Each row is where one point has got to under a steady rotation. How many steps took it there?
The counts run from 0 to 516.
[-2.27  2.36 -2.07  0.94 -0.27  0.46  0.27 -1.42 -3.83 -0.82  1.00 -1.21
  2.72 -2.70  3.07  0.77  1.36 -0.30  0.69 -0.53  0.99  0.50  1.71  1.26
 -0.29 -0.11 -0.67  0.18  0.56  2.67  0.29 -1.10 -0.59 -1.14  0.16 -0.94
  0.12 -0.07  3.15]	446
[-1.10  0.42 -0.34  0.93  0.35  3.27 -0.35 -0.62  0.49 -1.08  1.07  0.66
  2.91 -0.56  0.67 -0.48  1.14 -2.06  0.98  1.22  0.10  0.26  4.12 -0.82
 -0.63  0.59  1.53  0.52  5.21 -0.01  1.00 -0.61 -1.60  0.41 -0.78 -1.94
  0.70 -1.61  1.84]	355
[-0.21 -0.47 -2.08  1.05  0.88 -0.46  2.45  1.96 -1.23  1.41 -0.47  0.77
 -2.61 -0.64  1.25  0.81 -0.27 -2.07  0.34 -3.65  2.61  1.97 -2.40  2.42
  0.33  0.90 -0.30  0.54 -1.16 -1.37 -0.73  1.28 -1.45  2.16 -3.85 -0.67
 -1.85  0.28  0.52]	452
[-4.01 -0.85  0.55 -0.48  2.37  0.50  2.02 -1.91 -2.65 -0.53  0.19  0.01
 -1.40 -1.46  0.49 -1.01 -1.78 -0.61 -1.13  0.66 -1.04 -0.08 -1.97  1.39
  0.84 -1.82  1.77 -3.63 -1.62  0.55 -1.13  0.83 -0.12  2.68  1.61 -0.21
 -0.46 -0.19  1.84]	75
[-0.41  1.93  0.11  1.64  0.80  3.41  0.23 -0.95  1.13 -0.79  0.35 -0.55
  1.79 -2.23 -3.40 -2.00  0.21  0.88 -0.81  0.54 -1.90  0.98 -0.33 -1.89
  0.72  0.75  0.47 -2.25 -0.37 -0.48  0.50  1.09 -0.05 -1.10 -0.86 -1.46
  1.20  4.10  2.06]	125
[ 0.65 -1.51 -0.85  0.22 -1.15  3.39  0.66  0.89  2.35  0.44 -0.19  0.68
  2.44 -0.27  0.17  0.74 -0.25 -1.76  1.17 -1.16  1.72 -0.25  3.28  0.52
 -0.57  0.34  0.38  2.04  5.33 -0.73  2.48  0.59 -1.85  0.26 -0.63 -0.89
 -0.55 -2.82  0.12]	356
[ 0.10 -1.34 -2.08 -1.13  0.94 -1.94  1.03  1.28 -1.70 -2.21 -1.28  0.35
 -2.36  0.10  0.56 -1.77  0.56 -2.02  0.04  1.63 -1.15  1.43  1.45 -2.10
  1.63 -2.70  1.21 -0.26 -3.15  1.96  0.18 -0.90 -0.56  2.06 -1.50 -0.66
 -1.02  2.33 -1.64]	21
[-2.54  2.80  0.45  0.78 -0.18  0.98 -0.77 -0.93 -0.05 -2.65  2.00 -0.31
 -1.51 -1.32  2.17  1.21 -0.40  2.62  1.14 -0.56 -2.14  0.77 -1.29 -2.49
  2.14  2.92 -0.30 -0.11  0.55 -1.28 -2.06 -0.21 -0.79 -1.98  0.36 -1.40
  1.83 -1.11 -2.04]	496
[ 1.38  0.53  0.25  2.58 -2.02 -1.53 -1.91 -1.50  1.53  0.32  2.51 -0.02
 -0.33 -1.57  3.40 -0.47  0.30  1.33  2.20 -1.36 -1.41  1.20 -0.93  0.18
 -3.61 -1.15  1.89 -0.64  0.97  0.76 -0.44 -2.75  0.18 -1.37  1.61  0.87
  0.31 -1.38 -1.02]	324
[-1.85  1.82  0.50  1.36 -1.53 -1.54 -0.27  1.47  4.21 -1.89  2.09 -1.14
  0.80 -1.49 -1.86  0.60 -0.98 -0.36  1.39  1.69 -0.54  0.87 -1.09  1.32
 -2.30 -1.77  1.28 -1.25  2.54 -1.64  1.45 -0.99  2.42  0.00  2.97  0.33
 -0.55  1.87 -0.71]	120
[ 0.38 -3.22  2.03  0.13  3.37 -0.36 -0.62  1.98  2.08 -1.19  0.91  0.32
 -0.97  2.87  0.14  1.38  0.48 -0.39  0.88  0.48 -1.32  0.42  3.44  1.65
  1.82 -2.45 -0.77 -1.54  0.94 -0.87 -0.14 -0.44  1.84 -2.92  2.25  2.57
  2.65  0.93  1.38]	170
[ 0.04  0.18  1.50  3.70 -0.01 -2.59 -3.02 -1.37  1.60 -1.79  0.20  1.27
 -1.49  2.75 -1.77  0.03  0.94  2.31 -1.75  0.71  1.19  1.24  0.71  1.95
  0.26  0.08 -2.68 -1.19  2.38 -1.06 -0.97  0.01  3.01 -0.66  1.18 -0.33
 -1.23  0.61 -2.69]	374
[-5.21  0.76 -1.33 -0.52  3.33 -0.23 -0.90  1.60 -0.42 -2.67  0.83 -2.02
 -0.96  1.55 -1.52 -0.72 -1.37  1.50 -0.35  0.64 -0.48  1.67 -1.29  1.54
 -1.64  0.04  1.22 -2.62  1.00  0.04 -3.28 -0.72  2.51 -0.53  0.79 -0.99
  2.13  1.12 -0.89]	292
[-0.68  3.73 -1.87  0.84 -1.81 -2.25 -1.22 -1.37 -1.94 -0.06 -0.42  1.60
 -1.36 -0.63  4.26  0.05  1.24 -0.72  0.18 -0.07 -2.35  2.70  1.60 -0.49
  1.57  1.62 -1.05  0.23  1.48  1.35 -1.40  1.39 -1.86  0.57 -0.58  2.40
  1.98  1.00  0.82]	188
[ 1.88  0.33  0.48 -0.47 -0.53  1.21 -0.37 -1.35 -1.24  0.80 -1.55  1.23
  1.30  1.51 -3.75 -2.61  0.57  0.43 -4.40  2.35 -0.49 -1.69  1.25 -2.65
 -1.66  1.92 -0.31  0.41  0.85  1.19 -0.79  1.55  0.84  3.01 -0.82 -1.16
 -0.03  1.02 -0.08]	380
[-0.83  1.42  1.50  1.58 -0.99 -1.42 -1.33 -2.92 -3.94 -1.49  0.53  1.22
 -0.78 -1.22  1.80  0.73  0.81  2.07 -2.54  0.67  0.48 -0.87 -0.49 -0.04
  2.81  1.81 -4.11  0.52 -1.47 -0.48 -0.76 -1.33 -0.17 -0.90  0.66 -0.46
 -0.95  0.20  1.49]	229
[ 0.09  2.50 -0.85  2.84 -1.23 -2.71 -0.58 -0.18  0.11  0.34  0.16  1.00
 -2.67 -0.96  4.06 -0.31  0.95 -0.19  0.85  0.22 -1.94  3.73  1.50 -0.44
  1.89  1.08 -1.25 -0.66  0.14 -0.15 -0.36  1.48 -0.34 -0.33 -0.03  3.08
  0.54  2.49  1.35]	187
[ 2.82 -1.30  0.45  0.01  2.14 -0.37 -0.68  1.15  0.92  0.38 -0.24  1.14
 -2.65  3.52 -1.89 -1.95 -0.36 -0.22 -0.86 -1.81 -1.39  0.47 -1.92  0.38
 -1.29 -0.20  1.05 -0.28  0.54  2.05 -2.15  3.91  0.25  2.33 -3.06 -0.05
  2.48  0.55 -0.75]	156
[ 1.95  0.03 -1.01 -1.96 -1.71  0.03 -3.00 -0.87  0.08 -0.22  0.26  0.28
  1.89  1.54  0.74 -2.11  0.80  0.34 -0.17  1.00 -0.35 -0.76  0.07 -0.74
 -4.70 -1.79 -0.30  0.54  3.48  4.13 -0.92 -1.60  1.22  0.60  0.06 -1.79
  0.98 -0.60 -1.18]	151
[ 1.41  1.23 -1.13 -0.55 -0.09 -1.22  0.00 -0.23 -2.07  1.99 -1.85 -0.54
  3.83 -0.43 -2.58 -1.67  0.91 -2.27 -3.22  2.61  0.16  0.11  3.34 -1.93
 -1.12  1.68  1.01  0.14 -1.09  0.13 -0.18 -0.83  0.70  3.60  0.79  0.81
 -1.13 -0.14  1.01]	205
[ 4.03 -0.35 -0.98 -0.82 -1.57 -2.04  1.06  0.27  0.33  1.70 -1.43 -1.54
  1.52  2.29 -0.37 -0.19  1.07  1.22  1.20  0.70  0.45  0.67  1.30 -0.96
 -0.05 -0.65  0.42  2.50 -4.68  2.03  1.93  0.54  0.92 -0.40 -0.20  2.37
 -1.64  0.28 -2.41]	419
[-2.30  1.89  1.34 -1.57  0.08  0.85  0.78 -1.50  2.12  2.09 -3.00 -0.86
  1.74 -0.83 -4.18  0.18  0.88 -1.22 -0.99 -1.71 -1.51 -0.19 -1.94 -1.01
 -0.74 -0.27  2.91 -1.33 -0.68 -0.58 -1.64  1.67 -2.08  3.23 -1.50 -0.63
 -0.77 -0.07 -1.23]	514
[ 1.23  1.69 -1.94  0.92  0.32  3.72 -0.02  1.35  0.96 -0.03 -0.08  2.02
 -1.72  1.24 -0.64 -1.72 -0.73 -1.97 -0.12  1.92  1.08  2.60  1.21 -1.51
  3.29  4.28 -0.75 -0.60  3.24 -1.97  1.21  1.30 -1.49  0.50 -1.38 -1.21
 -0.11  0.62  0.41]	359
[-3.35 -2.11  1.52 -1.36  2.38  2.92  1.09 -1.27 -1.08 -2.69  3.38 -0.75
 -0.46 -0.50  1.98  0.15 -0.65  0.40  0.51  1.05 -0.53  0.54  0.46 -0.50
  0.08  0.67  1.87 -0.67  0.59 -0.81 -1.00 -2.16 -0.88 -2.74 -0.42 -2.31
  1.65 -2.78  1.56]	88
[-0.02 -1.84 -3.10 -1.60 -0.52  2.72 -1.73  0.12  1.03 -0.40  0.45  2.49
 -1.50  0.43  1.56 -2.11 -0.81 -1.99 -0.08  1.01 -0.06  0.74  0.65 -0.21
 -1.52 -0.58 -0.26 -1.12  3.10  0.43 -0.26 -3.55  0.38 -1.50 -3.58 -3.44
 -0.39  2.02 -0.78]	142
[-0.45 -1.92  1.29 -1.28  2.07  0.90 -1.41 -0.59 -1.18  0.53 -2.26  1.01
 -0.35  0.38  0.01 -1.83  1.05 -1.14 -2.27  0.92 -3.44 -1.77  2.35 -1.13
  1.75 -2.82  0.60 -2.07  0.61  1.53 -1.31  0.78 -1.51  0.84  1.12  1.49
  2.80  1.12  3.26]	167
[-0.51  2.37  0.82  0.97 -1.11  0.21  0.87  1.54  1.29 -0.45 -0.10 -2.46
  0.11 -1.56  0.04  2.95  0.96  2.28  2.21 -2.84 -0.76 -0.09 -2.45 -0.93
  1.61  1.44 -1.22  3.03 -2.61 -1.33 -0.79  2.43 -1.25 -1.12 -2.02 -0.24
  1.01  1.83  0.16]	269
[ 1.29 -0.08  1.43 -1.59  1.19  0.28  3.03 -0.91 -2.08 -0.24 -0.08 -0.88
 -0.71  0.85 -0.75 -1.04  0.86 -1.08 -0.56  1.57 -1.16 -0.35 -1.58 -2.61
  0.32 -0.22  1.49  0.71 -4.30  2.23 -0.79  1.76 -0.41  3.42 -2.14 -2.13
 -0.42 -0.36 -1.45]	247
[-2.56  0.97  0.71 -1.53  3.30  1.76  0.79 -0.08 -1.46  0.71  0.44 -1.37
  1.76 -0.89 -1.33 -0.55 -0.26 -0.36 -0.53 -1.13 -1.15 -0.43 -2.00  1.76
 -2.02 -0.29  2.12 -1.76  1.02  2.87 -1.92  1.20 -0.61  0.18 -1.70 -0.84
  3.22  1.05  2.88]	301
[ 2.73 -4.27 -0.16  0.59 -1.73 -0.58  1.50  0.42 -0.82  0.40  0.05  2.03
 -2.47  0.78  0.49 -0.35 -1.04  2.45 -1.80 -0.73  1.60 -1.51 -0.37 -0.57
 -0.18  0.07 -0.87  1.74 -2.78 -1.71  0.61 -0.29  0.84  2.86 -1.66 -1.25
 -3.08 -1.88 -1.17]	236
[-0.77 -0.23  0.04  3.55  1.30 -4.80 -1.61 -0.57 -0.38 -1.59 -2.08  0.51
 -1.59  1.89 -0.89  1.67  0.74  1.33 -1.49  0.08  0.49  1.71  2.91  2.94
  1.53  0.56 -0.96 -1.73 -0.43 -1.57 -0.83  0.43  2.00  0.80  1.81  2.90
 -0.41 -0.54 -0.78]	199
[-1.34 -1.53  1.52  2.83  0.32  0.67  1.72 -2.97 -2.30  0.10 -0.03  0.23
  1.54 -1.80  0.41  0.97  1.09  0.61 -1.85  0.18  1.54 -1.59  2.21  3.41
  0.83 -1.99 -2.51 -0.37  0.01  0.44  1.89  0.45 -0.29 -0.38  0.62  0.02
 -1.46 -0.75  3.58]	220
[-1.22  1.17  2.17  2.29 -1.72 -3.39  0.47 -1.28 -1.68 -3.06  3.03 -0.27
 -2.08 -0.38  2.80  1.02 -0.49  2.54  0.43  1.11 -0.47  0.06 -1.42  2.00
  0.09 -2.87 -1.05  0.52 -0.94  1.84 -0.16 -0.15  1.42  1.53  1.27  0.06
 -0.84 -0.92 -1.28]	241
[-0.93  3.00  1.13 -3.86 -0.34 -0.57  2.03  1.91 -0.24 -0.50  1.54 -2.10
  0.35 -0.25 -0.34  0.80 -0.05 -3.74  1.62  3.49 -0.08 -1.98 -1.76 -2.55
  1.27 -0.57  0.03  1.31 -1.76 -0.25 -0.47 -1.86  0.86 -0.54  0.47 -0.73
 -0.22  0.99 -1.24]	255
[ 2.63  0.74 -0.09 -0.05  0.88  0.23  2.74 -1.15 -2.04 -1.54 -0.15 -1.63
 -0.47  0.05 -0.21 -2.64  0.08  1.07 -0.96  3.46 -1.43  0.52 -1.04 -3.47
  1.24 -0.91  0.64 -0.23 -3.98  1.99  0.87 -0.01  0.43  0.52 -0.09 -1.20
 -1.55  0.62 -2.29]	246
[-1.43 -1.55  0.37  0.13  0.90  0.09  0.26  0.00  2.67 -1.00 -3.13  1.18
 -0.50  0.01 -5.60  0.77  0.71  2.21 -1.44 -1.58 -1.04 -0.24 -1.02 -0.12
  0.56 -0.22  3.16 -0.90 -0.29 -2.96  1.16  1.76 -1.01  2.68 -0.04 -0.05
 -1.70 -0.42 -0.99]	115
[ 0.04  0.44  0.89  0.24  0.43 -4.80  0.02  2.40  0.92 -0.61  1.41 -2.79
  1.78  0.04 -0.48  2.61  1.73 -1.18  2.65  0.58 -0.02 -0.45  0.45 -0.65
 -0.88 -3.25 -0.34  1.25 -2.54  0.00 -0.16 -1.76  2.78 -0.77  0.90  1.17
 -1.21  0.97 -2.86]	28
[ 3.14 -0.58 -1.19  0.77 -0.42 -1.45  1.86  0.22 -0.02  0.41 -1.69 -1.46
 -0.31  0.69  0.33 -1.86  1.25  1.59  0.60  0.87 -1.11  2.22  1.18 -1.64
  0.82 -1.52  0.91  0.11 -5.05  2.56  1.90  0.63  1.65 -0.82 -0.84  2.51
 -1.05  2.33 -1.69]	420
[ 1.21  1.89  0.50 -2.20 -1.63 -1.51  0.85 -1.08 -2.32 -1.28  0.75 -1.61
  0.99  0.84  0.85  0.81 -0.36  1.66  0.71  1.95  1.32 -2.06 -2.06 -0.14
 -1.00 -0.18  0.02  3.09 -0.61  2.68  0.88 -0.37  0.05  1.67  1.27 -0.72
 -1.14 -3.47 -2.90]	243
[-0.34  2.62  0.32  3.42  0.39 -2.12  0.97  0.50 -1.03  1.69  0.87 -1.17
  1.70 -2.78  1.10  3.42  1.27  0.39  0.49 -3.22  1.48  0.55 -0.91  2.39
  0.30  0.45 -1.82  1.68 -1.61  0.00 -0.90  0.93 -0.54 -0.24 -1.64  0.41
  0.62  1.65  3.61]	444
[ 0.30  3.22 -0.77 -1.84 -1.41  1.23 -0.63  1.37  1.60  1.15 -0.37 -1.29
  2.26 -1.81 -4.39 -1.32 -0.87 -0.49  0.49  1.76  0.48 -2.10 -1.29 -2.88
 -1.89  2.01  1.72  0.73  2.18 -0.75  1.50  0.02 -0.32  0.89  2.79 -0.92
  0.47  0.74 -0.41]	122
